A =
[[124 132 127 131 133 129 124 132 130 140 128 128 126 129 133]
 [133 125 133 125 135 130 128 117 123 125 131 142 129 129 128]
 [121 132 120 132 132 127 126 133 130 131 127 135 129 128 129]
 [136 127 124 124 137 128 125 136 133 118 126 129 128 127 124]
 [149 130 127 125 135 128 124 128 135 124 130 138 127 132 127]
 [130 141 121 135 133 132 129 126 135 130 127 130 131 126 136]
 [126 119 138 129 137 126 123 132 122 139 127 128 125 130 118]]
A[0][0]: 124
A[4][10]: 130
A[1][13]: 129
A[5][5]: 132
A[1]: [133, 125, 133, 125, 135, 130, 128, 117, 123, 125, 131, 142, 129, 129, 128]
A[3][8]: 133
A[1][12]: 129
A[4]: [149, 130, 127, 125, 135, 128, 124, 128, 135, 124, 130, 138, 127, 132, 127]
A[3]: [136, 127, 124, 124, 137, 128, 125, 136, 133, 118, 126, 129, 128, 127, 124]
A[5][6]: 129
A[5][13]: 126
A[1][8]: 123
A[:, 6]: [124, 128, 126, 125, 124, 129, 123]
A[5][3]: 135
A[:, 1]: [132, 125, 132, 127, 130, 141, 119]
A[6][1]: 119
A[5][4]: 133
A[2][2]: 120
A[3][2]: 124
A[3][1]: 127
A[0][5]: 129
A[6][9]: 139
A[4][2]: 127
A[4][1]: 130
A[:, 2]: [127, 133, 120, 124, 127, 121, 138]
A[1][3]: 125
A[6][13]: 130
A[2][11]: 135
A[1][11]: 142
A[0][8]: 130
A[2][6]: 126
A[2][3]: 132
A[1][10]: 131

X = [131 122 144 133 125 123 129 145 155 148]
X[0]: 131
X[9]: 148
X[4]: 125

B =
[[143 131 123 123 132 151 140 129 117 122]
 [124 141 129 122 126 140 123 132 134 129]
 [136 134 117 140 124 120 123 141 116 136]
 [132 115 135 138 136 125 124 137 117 119]
 [130 132 127 129 128 130 129 129 128 125]
 [130 128 129 128 128 128 128 127 128 126]
 [129 131 119 126 123 133 131 124 125 132]
 [134 127 140 133 136 131 136 133 128 127]]
B[0][0] => 143
B[-6] => [136, 134, 117, 140, 124, 120, 123, 141, 116, 136]
B[6][8] => 125
B[-1][-4] => 136
B[-4][5] => 130
B[7][5] => 131
B[2][-3] => 141
B[-1][-2] => 128
B[-2][9] => 132
B[6][-7] => 126
B[:, -10] => [143, 124, 136, 132, 130, 130, 129, 134]
B[-8][7] => 129
B[5][7] => 127
B[6][-9] => 131
B[:, 5] => [151, 140, 120, 125, 130, 128, 133, 131]
B[-7][-2] => 134
B[-6][3] => 140
B[0][-7] => 123
B[-2][-6] => 123
B[5][1] => 128
B[0][2] => 123
B[1][0] => 124
B[:, 3] => [123, 122, 140, 138, 129, 128, 126, 133]
B[-3][-2] => 128
B[-1][2] => 140
B[-3][4] => 128
B[-2][7] => 124
B[-7][-6] => 126

M = [151 131 124 119 109 119 117 119 137 126 109]
M[0]	151
M[5]	119
M[2]	124

data =
[[120 127 144 130 116 148 126 121 111 132 139 126 116 106 127 132]
 [136 132 120 119 122 133 127 141 122 130 125 134 138 148 128 120]
 [114 129 126 135 124 122 126 125 120 119 130 130 126 109 133 124]
 [129 128 122 138 115 111 126 126 124 110 113 127 102 120 132 125]
 [120 133 133 120 136 124 134 122 127 132 133 128 142 106 122 130]
 [121 124 146 127 139 133 131 119 132 140 144 124 134 113 121 135]
 [126 121 127 127 142 123 130 122 139 138 131 129 141 117 121 131]
 [119 128 130 139 130 125 127 121 133 129 129 130 124 110 137 135]
 [124 131 123 136 118 122 131 115 118 119 126 132 129 122 144 122]]
data[-9][0]: 120
data[-2][-14]: 130
data[:, -11]: [148, 133, 122, 111, 124, 133, 123, 125, 122]
data[-5][-14]: 133
data[3][-3]: 120
data[-3][-10]: 130
data[:, -12]: [116, 122, 124, 115, 136, 139, 142, 130, 118]
data[-1]: [124, 131, 123, 136, 118, 122, 131, 115, 118, 119, 126, 132, 129, 122, 144, 122]
data[6]: [126, 121, 127, 127, 142, 123, 130, 122, 139, 138, 131, 129, 141, 117, 121, 131]
data[-6][-2]: 132
data[-4]: [121, 124, 146, 127, 139, 133, 131, 119, 132, 140, 144, 124, 134, 113, 121, 135]
data[-2][-4]: 124
data[:, -8]: [111, 122, 120, 124, 127, 132, 139, 133, 118]
data[:, 13]: [106, 148, 109, 120, 106, 113, 117, 110, 122]
data[5][6]: 131
data[1][7]: 141
data[1][-5]: 134
data[0][-2]: 127
data[:, -1]: [132, 120, 124, 125, 130, 135, 131, 135, 122]
data[-3][-8]: 139
data[-1][-16]: 124
data[-1][-1]: 122
data[1][15]: 120
data[:, 12]: [116, 138, 126, 102, 142, 134, 141, 124, 129]
data[2][-4]: 126
data[1][0]: 136
data[-3][12]: 141
data[:, -7]: [132, 130, 119, 110, 132, 140, 138, 129, 119]
data[0]: [120, 127, 144, 130, 116, 148, 126, 121, 111, 132, 139, 126, 116, 106, 127, 132]
data[:, -9]: [121, 141, 125, 126, 122, 119, 122, 121, 115]
data[2][-8]: 120
data[-4][-7]: 140
data[3][5]: 111
data[-9][-4]: 116

grid =
[[135 114 150 147 104 119 148 139 157 128 117 121 140 133 149]
 [117 131 113 115 136 120 112 132 109 126 122 126 130 121 120]
 [130 146 136 129 147 119 135 125 137 130 124 126 125 146 131]
 [121 139 118 121 144 126 117 134 119 129 124 125 129 130 124]
 [136 135 139 143 133 115 141 129 152 125 113 119 133 147 144]]
Rows and columns are counted from 0.
(0, 0) -> 135
(4, 2) -> 139
(1, 6) -> 112
(2, 6) -> 135
(4, 7) -> 129
(3, 4) -> 144
(4, 0) -> 136
(0, 6) -> 148
(3, 14) -> 124
(4, 10) -> 113
(0, 10) -> 117
(0, 8) -> 157
(1, 0) -> 117
(0, 9) -> 128
(1, 1) -> 131
(1, 3) -> 115
(3, 11) -> 125
(3, 6) -> 117
(1, 13) -> 121
(2, 9) -> 130
(3, 7) -> 134
(3, 10) -> 124

W =
[[123 140 124 137 106 140 138 146 121]
 [122 125 129 128 130 128 127 122 126]
 [128 129 128 129 128 128 128 129 128]]
Indices start at 0.
row 0 col 0	123
row 0 col 4	106
row 1 col 3	128
row 2 col 6	128
row 1 col 0	122
row 0 col 3	137
row 2 col 5	128
row 0 col 2	124
row 0 col 1	140

arr =
[[119, 111, 136, 128],
 [128, 118, 136, 137],
 [130, 121, 117, 131],
 [130, 136, 117, 125],
 [119, 137, 130, 130],
 [116, 128, 144, 126],
 [116, 134, 147, 128],
 [127, 124, 148, 121],
 [136, 150, 125, 133],
 [124, 132, 140, 131],
 [125, 139, 133, 136]]
Rows and columns are counted from 0.
(0, 0): 119
(3, 2): 117
(5, 2): 144
(5, 3): 126
(9, 3): 131
(0, 2): 136
(9, 2): 140
(4, 1): 137
(10, 1): 139
(9, 0): 124
(10, 2): 133
(3, 1): 136
(4, 3): 130
(4, 0): 119
(1, 3): 137
(6, 3): 128
(7, 0): 127
(3, 0): 130
(4, 2): 130
(8, 3): 133
(2, 1): 121

x = 114	105	118	141	117	108	127	126	134	130	112	130	129	133	125	120
x[-16] => 114
x[7] => 126
x[9] => 130
x[8] => 134
x[-1] => 120
x[-12] => 117

a =
array([135, 118, 137, 104, 142, 133, 113, 116, 111, 111, 126, 107, 117,
       128,  99, 133])
a[0]	135
a[4]	142
a[7]	116
a[12]	117
a[3]	104
a[13]	128
a[6]	113

m =
[[138 136 130 129 116 131 133 116 141 133]
 [133 145 131 136 141 147 142 130 114 151]
 [126 149 146 131 132 149 134 116 122 145]
 [142 112 108 116 136 118 117 144 124 114]
 [117 143 118 124 140 142 125 134 120 138]
 [138 121 112 117 134 124 125 138 123 123]
 [126 131 130 134 136 137 142 127 114 141]]
m[0][0] = 138
m[4][6] = 125
m[0] = [138, 136, 130, 129, 116, 131, 133, 116, 141, 133]
m[6][1] = 131
m[2][1] = 149
m[5][9] = 123
m[:, 2] = [130, 131, 146, 108, 118, 112, 130]
m[1][9] = 151
m[1][5] = 147
m[1][6] = 142
m[3][9] = 114
m[4][4] = 140
m[3][7] = 144
m[6] = [126, 131, 130, 134, 136, 137, 142, 127, 114, 141]
m[:, 7] = [116, 130, 116, 144, 134, 138, 127]
m[0][9] = 133
m[5] = [138, 121, 112, 117, 134, 124, 125, 138, 123, 123]
m[:, 5] = [131, 147, 149, 118, 142, 124, 137]
m[2][8] = 122
m[:, 4] = [116, 141, 132, 136, 140, 134, 136]
m[:, 1] = [136, 145, 149, 112, 143, 121, 131]
m[:, 0] = [138, 133, 126, 142, 117, 138, 126]
m[0][6] = 133
m[2] = [126, 149, 146, 131, 132, 149, 134, 116, 122, 145]
m[0][5] = 131
